In the data rows, 128 means zero.
Here are some numbered points:
[ 81 118 139 119 115 132 123 126 123 155 104 131 116 117 111 126 119  94 160] 0
[147 126 156 146 152 145 137 158 141 129 134 145  91 129 126 143 132 129 160] 1
[125 117 142 120  66 178  92  99 105 141  99 117 137 119 130  86  79 127  52] 2
[130 116 140 115  69 181 102  96 105 136  95 132 128 124 130  80  73 124  55] 3
[145 116 153 134 140 138 138 123 160 120 130 135  98 121 112 146 145 122 134] 4
[146 152 101 114 135 159  88 112 124 120 144 140 103 107 133 122 134 180 135] 5
[106 114  91  86 112  96 128 104  94 101 135 131 147 122 111 129 168 131 146] 6
[110 123 108 150 144 104 151 146 149 163 119 122 125 123 146 149 126 103 152] 7
[108 138 154 139 139 153 109  87 100 145 127 122  65 138 102  92 106 158 185] 8
[154 123 128 134 137 112 130 117 126 116 147 140 128 142 141 115 128 159 127] 9
[106 121  95  86 129  99 116 137  88 108 118 132 150 118 127 129 153 143 137] 10
[135 141 146 141 136 142 105 137 148 151 129 138 126 109 144 115 129 135 124] 11
[100  62  67 105 151  87 156  89 110  94 147 130 160 160 121 171 174 136 137] 12
[117 148 132 116 121 151 124 129 114 136 116 120 129 145 127 112 108 163 168] 13
[106 108  90  84 109  93 124 102  88 106 131 133 156 132 111 130 171 133 146] 14
[136  82 160 115 113 131  93 159 112 152 115 129 123  87 136 135 118 103  92] 15
[117 138 154 110 115 142 125 130 126 125 107 133 125 130 127 110 119 103 138] 16
[116 136 144 131 136 158 116  89 104 136 135 129  82 139 106 104 112 153 175] 17
[145  78 106 119 126 109 174  89 155  67 157 137 181 130 106 179 190 138 126] 18
[ 91 105  74  79 127  46 181  91 146  85 129 122 173 163  64 177 186  97 137] 19
[175 222 138 168 199 157  88 170 101 103 121 111  99 112 167 148 119 184 121] 20
[102 175 149 141 139 140 155  89 141  99 127 136 111 175 105 112 135 131 182] 21
[124  87 149 138  90 176 137 103 147 135 109 116 143 125 126 133 125  99 130] 22
[140 136 142 116 104 153 101 133 105 105 122 134 143 122 121 107 105 120  81] 23
[104 100  92 123 130  84 127 116 145 162 133 126 143 118 124 124 138 133 149] 24
[136 150 159 152 142 148  93 144 154 165 124 136 118  96 142  98 129 139 121] 25
[132 126  92 130 151  98 157  99 160 135 130 116 147 137 130 124 144 152 153] 26
[123 132  87 129 137 115 153 131 156 113 124 118 183 130 122 158 153 123 113] 27
[106 116 105 129 130 106 138 115 140 139 116 123 185 133 139 147 142 132 122] 28
[185  88 170 166 111 131 172 144 145 133 159 130 112 133 144 118 111 118  96] 29
[184 120 161 144  90 144 124 115 118 106 142 125 145  97 154 110 129 131  48] 30
[ 87 120  88 101 108 111 168  91 128 108 128 126 182 166 120 139 148 134 152] 31
[108 137 164 119 107 124 117 166 128 169 115 134 136 110 148  83  99  96 109] 32
[153 106 123 157 143 141 112 143 144 102 136 135 148 110 155 180 170 119  96] 33
[116 135 172 125 108 125 115 167 124 175 110 138 138 113 147  83  93 100 117] 34
[123 111 136 112 124 121 144 125 115 109 140 139 130 159 119 139 135 102 132] 35
[ 89 105 104 103 124 114 159 103 164 124 123 112 171 129  88 145 163 114 149] 36
[135 185 122 164 178 110 197 145 170 108 154 139 143 174 141 156 159 152 185] 37
[ 94 109  75  87 128  57 173  98 146  91 133 126 173 158  74 167 181 106 137] 38
[108 144 143 111 113 137 121 127 123 128 120 137 129 128 127 116 126 108 139] 39
[106  70 148 134 107 125 136 130 161 152 121 132 166 115 115 154 130  75 105] 40
[109 118 101 109 103 123 125 125 111 120 110 115 151 125 118 140 162 118 142] 41
[123  74  35 131 155  94 204  70 158  73 136 100 181 137 118 199 221 134 141] 42
[141 127 118 125 142 124 102 166 129 139 135 124  99 104 125 146 122 134 130] 43
[166 206 128 158 188 153  90 166 103 111 123 112 100 117 155 146 117 171 124] 44
[194 124 152 175 138 153 120 139 132 139 140 120 101 126 157 100  85 154  75] 45
[117 157  97 108 136  94  90 201  89 146 101 154 151 101 183 131 116 118  96] 46
[116 138  84 111 139 127 146 118 113  84 128 134 170 139 137 152 158 150 130] 47
[146 117 143 128 144 111 120 107 148 144 130 124  90 132 107 109 122 131 117] 48
[137 142 144 148 139 135 107 140 159 150 129 134 119 111 140 111 131 141 122] 49
[166 130 146 162 147 124 150 155 148 122 152 134 143 127 153 136 134 126 104] 50
[128  92  58 134 148 104 181  86 148  81 136 104 173 137 118 184 201 139 134] 51
[146 121 156 132 145 129 137 125 163 120 130 145 101 113 107 149 154 112 135] 52
[125 123 141 120  73 179  99  94 113 139 102 120 132 128 130  84  78 123  67] 53
[120 100 121 139 127 130 140 132 118 145 125 135 129 129 149 123 123 121 135] 54
[124 146  97 113 130 145 121 124 106 102 131 137 155 130 159 133 143 160 135] 55
[128 115 122 107 139 129 131 119 113 103 144 137 127 127 121 159 151 134 159] 56
[148 118 164 142 150 141 133 116 172 124 132 141  97 119 102 147 150 117 137] 57
[115 108 105  98 142  97 128 165 142 135 130 131 160 120 132 159 154 108 134] 58
[126 152 145 114  96 153 100 137 103 107 121 150 127 118 133  97 115 116  89] 59
[123 154 117 131 152 122 151 102 134 115 142 135 111 159 119 137 140 163 183] 60
[100 148 108 116 119 126 153 134 126 112 135 146 153 156 138 135 143 124 154] 61
[145 122 144 131 139 103 122 107 153 141 135 116  83 124 110 109 110 123 122] 62
[143  93 147 156 108 139 128 155 156 149 118 131 143 120 152 137 126  94  98] 63
[127 103 130 159 139 102 167 129 163 152 134 128 154 137 122 127 129 109 136] 64
[128 157 138 129 131  96 125 144 155 148 125 119  99 122 116 131 128 109 128] 65
[118 107 150 118  54 193  93  88 108 140  98 125 131 126 133  75  58 121  47] 66
[198 124 154 177 143 159 116 135 133 140 144 121  97 124 147 101  89 158  73] 67
[111 145 143 127 140 130 114 133 138 132 142 142 127 139 117 123 137 142 151] 68
[ 98 168 158 114 142 107 109 179 129 172 113 133 100  99 133 134 120 106 152] 69
[159  91  84 158 148 106 161 124 148 110 152 130 162 122 146 146 155 148 117] 70
[167  95 154 161 111 131 118 134 149 158 144 133 118 107 143 105 109 112  79] 71
[155  91 147 143 118 139 127 134 132 143 148 147 102 111 147 116 119 131 107] 72
[141 149 132 147 132 148 116 126 119 133 117 106 131 130 141 109 103 133 104] 73
[117 114 146 121 111 107 172 145 134 134 139 127 134 131 114 115 126 111 151] 74
[ 78 121 127 112 104 133 149 112 128 151 127 136 130 143 120 110 116 127 179] 75
[145 117 139 122 139 109 112 117 146 141 132 125  75 125 102 108 124 130 117] 76
[151 126 157 127 128 154  93 132 112  94 131 114 112 117 117 120 117 138 116] 77
[180 175 135 158 147 152 120 129 100  96 134 131  91 132 154 113 108 159 108] 78
[111 145 131 121 102 116 165 112 126 123 143 134 189 145 132 103 137 133 133] 79
[199 122 156 181 138 160 120 135 125 138 136 116  99 120 153  95  85 165  65] 80
[176 152  98 153 164 136 143  96 130  91 133  91 158 159 146 145 130 178  94] 81
New points follow, each followed by the number of its nearest point above by angle.
[ 79 113 138 112 115 130 124 125 128 152  99 126 110 117 112 136 124  98 150] 0
[143 128 150 139 149 136 134 146 141 129 131 140 101 133 126 138 123 121 154] 1
[148 135 112 128 155 127  89 188 129 152 132 131  87  93 126 159 116 134 137] 43
[149 121 159 154 151 138 138 149 152 127 134 139  82 137 122 141 126 127 163] 1
[126  87 146 141  95 174 146 101 149 139 104 119 144 129 129 138 128  97 130] 22
[156 123 162 149 147 139 140 152 153 137 136 136  90 137 124 143 122 122 155] 1
[132  81 158 110 114 133  89 164 114 151 109 130 121  96 131 131 123 103  98] 15
[117 114 137 120 115 105 169 137 134 137 140 123 135 133 116 117 124 116 152] 74
[148 129  78 148 139 150 137  87 127  87 126 110 180 176 141 157 123 182 117] 81
[ 96 167 153 112 147 102 104 183 122 175 114 132  97  89 136 137 123  97 151] 69
[129 110 152 110 107 150  91 153  96 140 120 131 116 112 131 120 107 111  98] 15
[150 103 121 151 149 139 108 154 149 107 138 130 147 100 149 180 170 122  82] 33
[112 122  90 109 117 120 137  99 128 113 120 119 170 144 125 129 127 143 133] 31
[101  68  80 107 146  86 159 101 107 103 147 132 153 163 120 160 168 132 134] 12
[119 161 124 109 127 146 120 126 104 140 115 117 126 144 129 116 110 157 168] 13
[143  80 113 120 124 117 178  86 154  74 161 133 178 128 111 168 182 135 128] 18
[103 123  94  89 127 100 116 139  90 120 122 134 154 121 128 136 158 141 135] 10
[105  68  73 106 149  83 162  91 112 106 140 131 162 155 123 163 164 136 136] 12
[176 158  89 163 160 137 148 102 138  79 138  87 166 162 153 139 131 188  80] 81
[113 159 129 105 127 144 123 127 101 138 111 126 122 144 127 112 106 166 173] 13
[116 102 131 152 131 102 170 125 163 149 134 134 157 140 122 136 129  99 140] 64
[149 161 110 121 139 159  93 116 125 119 143 135 103 105 132 130 129 180 134] 5
[152 127 132 115 125 106 114 133 123 122 121 134 136 118 154 106 152 138  97] 30
[101 168 157 113 147 101 104 173 123 175 111 132 101 104 134 132 123  98 148] 69
[ 97 112  89  98  95 116 126 121 102 115 102 115 163 126 118 152 168 114 154] 41
[179 179 129 148 144 157 118 121  98  91 122 129  90 136 140 114 116 155 104] 78
[102 114  98  92  99 112 118 121 108 118 101 123 164 123 120 151 174 115 148] 41
[178 160 131 157 140 150 124 130 102  96 135 127 103 134 148 122 115 148 102] 78
[118 155 121 112 130 150 127 125 110 134 112 119 129 143 119 111 105 157 173] 13
[180 166  79 158 162 135 150  97 139  88 134  88 167 159 157 149 131 188  84] 81
[125  89 146 140 100 182 142  99 150 133 103 121 144 135 120 132 125  96 129] 22
[ 68 110 124  94  94 123 110 116 123 155 116 137 120 117 101 122 130  85 163] 0
[124  90 156 136  94 175 140 109 145 142 104 126 139 130 127 136 119  97 132] 22
[136 180 132 126 132 117 109 129  56 102 138 155 101 166 152  90 103 143 112] 78
[147 130 115 123 150 114  97 178 132 145 130 123  92  97 122 153 117 138 130] 43
[174 150  85 151 158 130 143 100 133  95 139  98 158 154 140 143 136 176  92] 81
[172 159  84 158 162 132 149  95 136  90 140  97 168 165 149 146 130 189  95] 81
[177 165 131 146 134 144 123 128 107  90 130 129  97 129 140 118 114 152 102] 78
[122 115 140 124 111 102 172 141 138 140 137 128 145 134 112 111 121 110 149] 74
[125 167 103 131 155 121 127 115 145 110 133 119 118 139 110 146 143 147 149] 60
[159 112 115 131 119 140 153 107 141  89 154 122 141 139 111 139 144 139 129] 18
[123 170 117 106 120 143 114 124 118 138 116 125 148 130 133 105 115 156 135] 13
[156 112 125 143 149 135 114 143 140 104 132 132 153 103 142 170 159 122  91] 33
[127 149 147 114 107 142 109 136 110 107 128 149 117 121 126  99 125 123  97] 59
[186 170 125 158 142 150 118 124 106  94 136 129  98 143 137 120 117 157  96] 78
[168 148  96 148 159 132 145 101 134  95 136 101 167 153 150 145 126 173 100] 81
[113  98 133 158 129 102 169 124 168 159 131 130 157 141 117 132 126 101 130] 64
[125  95 149 132  92 173 135 105 145 138 110 124 144 122 119 134 122  96 125] 22
[ 93 159 102 128 143 100 150 137 121 122 125 128 146 159 137 134 126 122 144] 61
[121 144 105 114 126 145 126 133 106 102 125 146 158 126 161 125 147 162 134] 55
[116  97 129 146 138  99 163 127 161 155 131 124 160 140 122 132 130 102 141] 64
[ 90 120 143 117 114 127 120 122 122 151 109 124 119 118 114 132 124 101 149] 0
[142 101 136 143 117 164 129 120 151 137 116 119 167 113 130 145 119 134 122] 22
[140 132 120 129 146 121 104 170 124 145 136 130  95 101 128 141 117 130 132] 43
[107 124 101 104 104 123 140 109 105 129  93 102 135 135 116 118 119  97 110] 41
[177 161 128 147 146 141 127 127 108  96 129 132 104 137 140 117 119 154 105] 78
[105 165 162 169 141 165 143 130 166 133 118 132 136 178 117 134 106 113 145] 21
[148 124 133 110 123 105 114 129 117 123 123 142 141 115 151  96 144 134 102] 30
[122 139  95 110 125 140 122 128 104 101 128 145 161 132 164 131 151 161 135] 55
[139  99 133 142 118 163 128 124 144 139 110 115 166 113 139 145 119 128 128] 22
[177 168 133 153 143 149 123 124 109  89 133 135 100 140 140 116 114 148 102] 78
[146  77 105 116 130 115 173  76 154  70 158 132 183 131 107 172 185 141 130] 18
[ 83 104 153 116 134 126 117 137 138 150 123 123 100 140 114 122 109 104 140] 0
[117 110 113 104 143 126 125 109 107 102 150 139 125 133 123 167 161 132 162] 56
[126 114 114 105 137 129 131 114 115 108 136 135 133 128 123 156 151 131 152] 56
[ 94 178 157 107 158 104  99 190 127 180 107 137  98  96 141 135 126  97 149] 69
[116  88 119 145 131 125 146 132 104 142 135 128 138 132 153 130 123 123 144] 54
[148 154  99 123 144 162  90 107 129 116 148 141  96 104 131 126 127 181 136] 5
[153 104 122 152 139 132 114 145 141 110 137 132 146 103 152 181 164 121  94] 33
[114  91 110 133 120 136 146 128 109 146 128 131 145 142 160 124 114 129 134] 54
[142 108 152 173 112 139 188  51 154 121 168 137  97 185  99  93 103 142 144] 21
[139 130 116 124 141 123 103 161 122 140 133 123  99 104 128 139 119 132 128] 43
[166 154 129 145 135 143 120 128 107 104 134 134 108 138 144 119 115 147 109] 78
[122 117 140 133 115 140 150 117 130 127 119 129 125 141 120 135 127 107 136] 22
[123 129 111 144 129 129 108 141 117 134 117 121 124 126 143 110 101 127 115] 73
[152 105 127 155 140 130 117 148 142 111 132 135 143  95 152 171 165 122  80] 33
[114  97 142 151 131  93 176 125 170 151 132 129 153 132 124 127 132 100 137] 64
[140 152 112 119 135 150  86 115 126 116 142 139 105 109 130 128 131 171 132] 5
[125 163 139 131 136  97 125 144 154 153 122 122  94 112 108 132 133 107 133] 65
[147 140 142 150 136 104 150 159 142 122 150 132 142 128 139 130 142 118 109] 50
[117  91 122 145 128 135 145 129 114 146 120 131 137 131 155 131 122 124 131] 54
[139  72 158 118 108 137  93 154 114 151 112 127 111  84 132 131 114 103  82] 15
[121 175 100 134 157 119 115 112 151 107 132 117 124 146 107 143 149 152 159] 60
